In the rows, 128 means zero.
Each named turn below is shown by a few rows before and after it. Which turns, in which order, take the first row of each later pair to the second? The first pair is answered.
turn Zag:
[168 114 127 149 136 148  93 128 121 151  99 150 161 150 131 142  88 124
 183 165] => [152  94 102 145 145 133  89 129 112 144  89 152 156 154 112 130  80 113
 180 142]
[115 149 115 154 115 121 137 155 132 122 166 108 122 149 133  95 171 141
 140 132] => [129 146 136 156 102 126 142 152 127 136 167 107 130 144 150 104 160 146
 148 156]
[111 168 117 119 135 133  86 105 137  99  92 119 109 130 100 147  71 121
 102 107] => [105 180 116 137 136 131  93 114 152  91 102 108 109 130  98 140  78 124
 106 102]
turn piru:
[133 140 118 135 106 115 146 136 122 124 160 125 128 139 129 119 119 145
 102 141] => [137 138 121 134 107 114 139 145 115 135 152 121 141 137 126 120 127 152
 114 136]
[144 196 169 133 103 172 153 106 142 142 170 103  97  95 157 124 112 142
 101 120] => [152 186 182 134  89 172 157 115 143 154 170  95 114  97 159 122 117 150
 119 131]
[ 89  99 119 111 181 124 101 154 128 143 114 144 151 121  95 135 168 104
 148 108] => [ 90 105 101 106 190 125 111 124 117 124 114 154 117 133  96 133 146  98
 116  90]
[135 119 125 143  51 117  83 138 132 123 131 110 120 145 128 105  99 155
 175 136] => [106 135 112 143  84 112  86 153 145 105 135 103 137 140 119  86 122 150
 181 137]
turn zugu:
[168 138 144 130  85 141 156  78 120 115 164 138 105 140 155 160 104 133
  83 161] => [168 152 152 107  74 135 110  93 143 115 119 113 130 139 123 164  78 151
 129 165]
[138 206 171 125 137 149 130 121 179 107 121 101 125 115 154 142 108 146
 149 170] => [127 194 156 151  94 134 135 149 183 127 147  99 143 112 144 104 136 165
 157 158]
[ 92  85 144 156 140 136 131 119 125 130 136 109 148 136  81  92 177 108
 169  88] => [ 96  95 147 148 179 150 153  96 109 110 132 131 119 138 109 113 166  88
 133  92]
[114 130 125 128 110 128  97 104 152 118 126 107 102 123 115  94  86 142
 111 105] => [112 122 125 137 103 121 115 110 146 129 152 109 107 125 117  82 102 139
  97 103]
turn Kot:
[132 135 150 103 203 153 118 136 128 127 101 108 145 117 128 164  96 127
 155 126] => [116 127 137 129 215 141 154 160 119 129 134 117 164 114 136 143 141 116
 154 120]
[120 124 139 117 193 136 115 150 140 121 107 140 170 127 123 136 153 132
 179 143] => [115 123 138 139 180 135 141 169 134 131 150 133 178 127 134 117 188 132
 172 146]
[ 95 109  84 148 114 136 116 123 109 130  97 180 133 177  97  88 111 125
 133 114] => [ 90 111  89 157 105 136 127 124 116 132 102 181 131 177 104  87 117 123
 136 113]
[103 143 119 139 226 141 164 126 131 113 143 122 126 136 145 127 142 105
 104 177] => [103 152 125 151 180 136 176 132 135 128 179 114 116 132 154 107 161 114
  96 181]
Then:
(2 to 3 turns a pair)
[116 160 143 156 195 133 154 144 143 116 140 134 148 116 142 127 174 106
 153 148] => [148 184 163 137 100 136 118 112 160 124 125 102 128 121 146 132 106 144
 142 180]	Kot then Kot then Kot
[ 87 162 120 140 170 132 157 133 147  87 140 120 112 125 123 119 147 116
 111 109] => [103 178 132 143 105 129 154 128 156 100 153 107 100 134 129 111 128 145
  96 127]	Kot then Kot
[118 130 101 127 152 106 121 136 148 136  73 120 131 111  94 108 133 135
 176 129] => [156 108 106 137 158 124 169 100 102 141  99 156  87 120 140 126 128 106
 110 133]	zugu then zugu then piru
[181 120 158 109 124 145 146  76  85 148 146 135 116 132 143 159 101 132
 128 127] => [143 116 148 152 115 133 173 132 103 162 186 128 150 115 131 111 169 142
 158 117]	zugu then piru then zugu
[146 126 152 119  90 126 110 132 136 163 115  90 155 120 134 127 107 143
 148 155] => [133 105 121 116 112 111  94 131 125 161  96 103 144 127 106 114 100 127
 146 120]	Zag then Zag
[120 128 127 163 101 108 165 173 170 140 179  85 166 136 147 116 167 129
 162 169] => [106 165 125 156 108 106 137 163 197 111 151  67 149 141 125 120 142 141
 155 170]	Kot then piru
[131  91 125 128 171 129 133 105 132 154 122 138 166 123 132 135 138 113
 142 114] => [136  99 145 134 160 142 158 103 128 158 147 138 150 122 150 132 148 114
 118 122]	Kot then zugu then Kot
[ 95 129 117 125 206 121 110 117 118  96  96 137 120 123 107 142 149  97
 135 105] => [ 88 112 107 162 164 104 131 151 122 128 142 141 144 122 101  97 189 115
 148  91]	zugu then zugu
[154 132 182 152 104 148 143 116  98 147 148 148 107 121 167 137 149 161
  99 166] => [159 134 184 130  85 137  90 126 118 149 108 126 125 119 139 145 116 179
 137 171]	Kot then zugu
[ 87 150 103 150 134 114 160 131 182 121 117 117 127 100 119 100 170 137
 122 121] => [ 92 159 110 126 158 124 134 115 184  99  88 117 118 101 122 130 145 133
 132 133]	zugu then zugu
[143 156 152 121  52 119  93 176 157 175 133  89 184 110 108 113 126 160
 179 150] => [ 77 159 111 160 132 110 158 190 139 143 183 114 164 113 114  66 196 118
 128 105]	Kot then piru then zugu
[ 82 156 105 151 167 117 156 133 124  95 155 131 109 127 129  95 146 106
  96  97] => [ 97 192 140 139 187 137 143 131 141  80 133 112 121 113 141 133 137 117
 123 126]	Zag then zugu then Kot
